In the data rows, the value 128 means zero.
Some points:
[165 128  90 163 124 117 121 139 134 146  82 135 129 151 169 116 138 119 123 149 135 128 113 110  64 137 101  88 111 132 157 156 113 156 123 138 102]
[135  80 122 107 133 116 137 128 106 177 130  98 133 134 215  88  84  91 141 122 130 128 144 132  94 135 140 167 138 116 156 117 108  86 116 102 113]
[131 136 159 122 127 141 101  83 106 106  83 102 144 133 119 130  95 103 112 137 112 153 133 175 135 117 118 131  98  95 186 173 150 122 157  70 123]
[153 125 140 149 130 174 136 132 144  99 125 141 145 107 128 149 123 148 120 116 124 152  76 152 111 132 142 140 123 122 179 125  95 128 122 150 159]
[122 111 106 122  72 122 133 141 193  91 128 149 142 100  77  83 171 158 116 162 144  72 150 103 120 137 110 129 140  68  97 130 139 121 128 126 113]
[147 132 168 131 139 166 149 151 161 114 148 173 148 150 102 122  76 152 119  90 120 130 160 106 134 136 118 175 131 132 110 146 171 115 106 122 148]
[178 112 113 145 130  90 146  80  97 156  76 127 153 143  85 116 126 140 145 147 114 136  97  99 136 121 135 188 170 147 131 130 170 147 132 181 136]
[ 88 113 111  74 122 159 135 144 158 149 114 138 122 103  90 153 148 143 118 134 137 170 124 159  74 143  99 110  81 162 118 112 164 158 137 150 117]
[129 155 121 102 110 132 133 140 129 139 163 123 125 115 122 132 115 111  98  88 135  92 108  53 108 140 129 117  95 130 130 117 154 134 101  89 167]
[145 179 127  89 153  99 102 150 158 131 100  87 143 112 131 151 107 125 149 161 149 140  92 118 134 117 119 104 128 104  93 143 125 107 135 106 163]
[129 105 147 120 135 107  89 133 162 110 111 127 118  77 102 165 130 105 147 129 131  56 107 126 134 149 144 124 132 129 108 142 130 137 112 147 103]
[130 131 159 136 130  86 133 124 146 126 115 173 137 160 145  94 152 116 102 139 103 145 101 123 154 114 155 165 101 165 105  95  85 141 141 112 163]
[106 161 127 123 140 143 145 122 128 127 189 122  91 145  93 176 137  68  66  91 139 151 120  94 161 129 135 141 139 155  89 113 129 113 130 117 109]
[110 142 110 144 118 130  91  83  93  90 108 137 156 129 122 107 117 133 139 156 146  96  90 187 158 128  98 129 111 175 161 128 108 106 107 130 124]
[130 139 164 133 131 122 167 134 139 105 136 135 105 132 131 155 174 116 152 131  75 128 143  89 112 156 103  66 109 153 142 154 120 160 108 118 115]
[155 175 121 169 141 118  83 173 146 164 100 112  96 123  97 125 120 141 159 139 121 106 186 150  98 156 132 143 133 146 139 126 163 109 120 109  93]
[186 135 171 140 152  89 112 133 108 143 160 134 122 126 108 129 132 131 112 122 138 110 142  93 150 112 123 123 132 142 173 113 126 112 103 147 135]
[117 144 137 118 157 119 140 158 103 140 134 174  91 102 143 126 105 146 111 128 131 130 108 171 130 137 113 116 111 128 126  74 133  85 147 116 100]
[133 146 150  90 100 148 116 151 127 108 143 136 144 154 129 118 154 145 129 129 145  99 127 158 139 135 151 173 166 148 177 134  81 180 159 152  79]
[124 127 125 110 164 107 162 106 146 109  97 111 139 117 158 128 112 113  72 116 100 139 141 139 167 119 146 112 129 127 123 164 154 108 150 140  92]
[157 108 131 110 100 133 112  94 137 105 147 106 123 142  77 128  87 140 120 121 123 179 104  88 134 169 146 102 141 138 129 119 126 126 109 166 118]
[129 142 112 122 117 131 158  74 149 122 151 137 160  91 150 156 164 113 163  98 138 137 128 114  83 120  99 131 136 116 103  94 152 140 131 157 131]
[123 114 105 168 142 100  98 163 155 113 130 105 131 135 123 167 118 120 163 113 137 153 144 134 156 134 115 148 106 121 114 135 158 121 141 154 106]
[122 130 122 114  79 119 145 136  99 148 171  63  96 107 118 106 142 138 105 106  85 132 135 139 168 137 128 130 101 139 106 118 128 150 153 147 138]
[ 98 137 117 113 131 114 168 162 143 168 155 117 134 118 147 117  94 115 135 171 127 115  93 145 177  89 123 111 153 108 145 154 143 131  81 172 146]
[ 98 168 135 149 138 144 152  90 124 140 117  90 138 130 117 138 102 153 158  71 169  65  96  90 155 125 179 131  82 140 120 170 124 132 158 135 136]
[127  89 132 117 120 118  99  92 143 120 138 173 115 131 118 123 145 137 150 139 100 151  98  96  91 135  87 119 125  80 117 124 102 132 158 149  94]
[ 87 118 151 125 127 110 115 137 115 103 113 147 131 196 133 161 132 116 142 107 133  83 155 128  85 122 105 112 142 144  98 163 141 121 101 169 168]
[117 132 110 137 124 112 160 137 129 165 105 114 210 178 101 139 135 119 148 103 125 120 147 178 142 182  99 138 128 132 135 119  85 119 134  95 121]
[ 85 112 122 100 126  79 126 101  89 142 108 159 126 106  73 121 113 187 117 127 131 137 182  90  75 104 166 102 190 110 146 131 125 130  99 108 136]
[130 137 120 125 117 124  94 117 154 152 163 174 134 154 138 128  89 119 122 146  93  93 144 157  82  91 162 127 158 123  98 163  66  98 172 115 147]
[ 78 108  87 138 128  95 120 179 124  93 171 148  99 130 109 131 114 115 144 124 111 146  84 114 116 105 190 127 109 102 153  92 141 168 146 115 147]
[ 89 148 122 158 117 108 112 134 134 151 158 126 104 113 132 132 127 117 132 103 134 138 110 137 162 148  90 153 146 100 133 115 154 155  91  84 103]
[143 128 101 101 140 159 128 104 158 124 145 134 140 151 151 122 167 149 143 137 112 124 144 140 113  91 131 113 120 127 195  81 158 114 121 126 134]
[141 133  91 161  88 124 174 118 128 104 142 107 108  75 162 153 118 107 112 139 138 119 170 138 129  92  98 154 148 134 122 122 124 143 152 123 140]
[ 97 140 144 120 172 134 120 134 140 105 133  76 141  92 113 144 148 123 123 117 105 134 165 142 124 134 134 143 113 102 121 108  94 128 109 150 166]
[128 158 138 127 153 111 149 133 156 129 125 113 104 122 139  99 121 109 128 137 133 107 129 139 118 139 130 125 134 163 137 101 137  84 148 159 134]
[120  99 152 146 120 163 131 134 157 143  83 108 171 148 117  92 123 123 129 127 145 129 136 170 109  85 154 102  96 148 114 129  90 112  93 139  66]
[131 123 121  84 173 131 127 151 124 122 153 122 123 112 150  78  84 123 128 170 131 147 158 125 124 146 115 160 119 178 104 135 122 183 167 105 130]
[178 131 200  92 118 123 146 142 106 125 146 145 149 134 133  95 159 138 175 165 105 133 129 160 106 119 151 111 152 104  64 134 167 110 126 109 125]
[133 118 135 112 118 142 125 139  89 139 142 110 140 129  77 127 148  82 132  98 171 137 145  95 167  97 134 108 120 122 123 153 119 137 158 125 142]
[127 123 115 117 151 132  80 120  98 125 143  81 153 121 150 123 145 132 101 164 127 121 128 146 163 151 145 128 113 139 108  76 150 120  93  97 110]
[ 93 162 130 135 104 150 111  93 122 135  94 142 119 147 112 160 135 134 145 151  88 158 129  81 100 116 151 146 183 137 103 149 155 141 112 103 141]
[143 111 130 112 170 153 140  78 125 109 135 127  94 140 131 125 120 123 123  96 169 114 129 144 125 148 127  96 146 116 131 131 141 164 118 117 100]
[113 123 169 170 170 110 110 164 112 112 137  96 178 151 184 127 100 184 121 150 111 112 132 107 130  95  97  87 144 129 135  89 114 145 151 116  85]
[155 127  67 130 166 123 151 165 100 155 153 134 156 116 152 130 153 146  88 137 108 143 118 132 133 160 137 101 148 122 129 168 117 107 137 109 100]
[125  80 130 177 174 167 126 141 104 119 153 124 141 125 115  81 141 126 101 141 139 137  89 114 102 133 103 131 144 159 118 139 140 105 149 112 166]
[128 103 123 105 103 150 153 129 106 156 111 168 122 127 128 192 129 177 123 127 123  94  96 154 116 126 118 111 131 128 126 123 107 149 156 120 147]
[121 152 143 152  84 102 156 131 145 125 143  99  74 138 117 111 120 146  75 132 122 147 119 150 129 112  89 125 125 118 124 130  94 162 113 128 155]
[124  97 139 128 136 128  65  97 154 168 158 166 123  84 142 145 121 124 145 155 138 140 149 128 120 150 104 104 120 157 146 153 150 128 148 110 130]
[150 101 118 119 110 175 136 102 104 127 137 113  83 139 123 177 135 150 129 167 123 126 140  81 153 143 137 134  78 153 128 132 177 130 119 129 143]
[115 166 125 146  95 132 164 134 162 101 147 129 123 133 106 137 135 132 163 136 161 116 132 136 101 134 147 154 124 117 142 148 105  97 136 110  65]
[118 127 171 125 106 176 130 137 146 178  94 152 116 117 144 105 128 122 170 114 121 146 136 115 158 103 106 113 123 105 153 111  90 124 136 149 129]
[119 143 113 145 134 151 120 129 131 150 108 132 138 133 122 138 136 108 100 147 109 120 134 121 161 116 101 136 125 105 116 106 137 118 160 155 105]
[123 133 139 137 100 137 110 151 103 113 120 169 157 122 144 109 111 126 129  95  75 110 156 132 126 143 153 126 123 113 139 165 147 132 114 172 153]
[ 94 101 148 171 143 115 139 132 125 171 118 136 120 118 172 141 184 137  99 153 178 150 139 169 112 115 133 154 121  83 154 145 134 112 126 140 142]
These points spread out most along one direction. Take the direction at right angles to it along which they spread out most. Then take the direction at right angles to both along which they spread out most. Go by this last direction. How far along it is each point below, from 0 to 99? 50 is the average, and the first point above lies past it. One standard deviation of the points above along it is 16.
[152 163  91 151 158 168 135 121  86 144 128 135 113 117 116 113 126 127 159 109 125 138 104 161 118  85 118 124 138 131 118 118 136 151 114 157 127] : 48
[114 146 134 157 136 147 120 116 106 123 117  92  81 137 148 141 110 128 121 134 155 156 155 132 150 206 133 146 161 116 127 111 114 110 137 176 160] : 44
[134  74 103 149 130 111 124 108 173 143 137 117 106 122 132 104 171 163 181 116 100 124 120 159 121 100 116  95 148 169 147 152 139 110 138 112 133] : 62
[147 117 111 110 181 116 142  84 146 123 117 123 107 172 157 126 132 129 112 137 131 136 138  96 177 147 169 168 100  91 102 142  89 146  64 115 129] : 40
[171 143 104 101 139  94  52 143 110 126 100 142 144 135 170 106 129 203 131  89 168 158 140 143 123 113 113 135 119 135 124 157 149 100 124 152 131] : 51
[176  99 113 118 112 112 151 122 121 107 126 157 119 132  81 144 107 102 144 159 117 125 159 107 119 132 134  88 107 114 128  95 121 121 149 125 151] : 60
[129 121 131 116  94 148 118 144 146 115  98 121 106 151 143 147 139  96  80  72 119 106 105 131 152 119 167 117 186 108  94  78 140 168 131 114 168] : 44
[135 121 157 147 101 128 145 136 109 120 117 141 164  80 121 166 141  90 159 125 142 137 114 141 125 117 140 133 111 137 122 121 105 159  93 102 140] : 41
[122  99 130  97 134 125 141 159  73  93 118  92  96 139 133 108 140 132 119 127 115 116 104  98 114 108  99 191 113 119 124 121  93  97 125 104 111] : 53
[117 155 132 138  73 120 141  96 119  93 133 129 162 151 120 108 108  87 123 118 189 135 124 147 138 163 162 124 106 116 124 117 138 138 128 113 130] : 24
[107 142  98 115 117 150 127 170 112 104  96 152 119 122 168  92 139 106 141 121 149 172 134  96 183 130 130 121 144 152 135 148 120  82 120 117 143] : 49
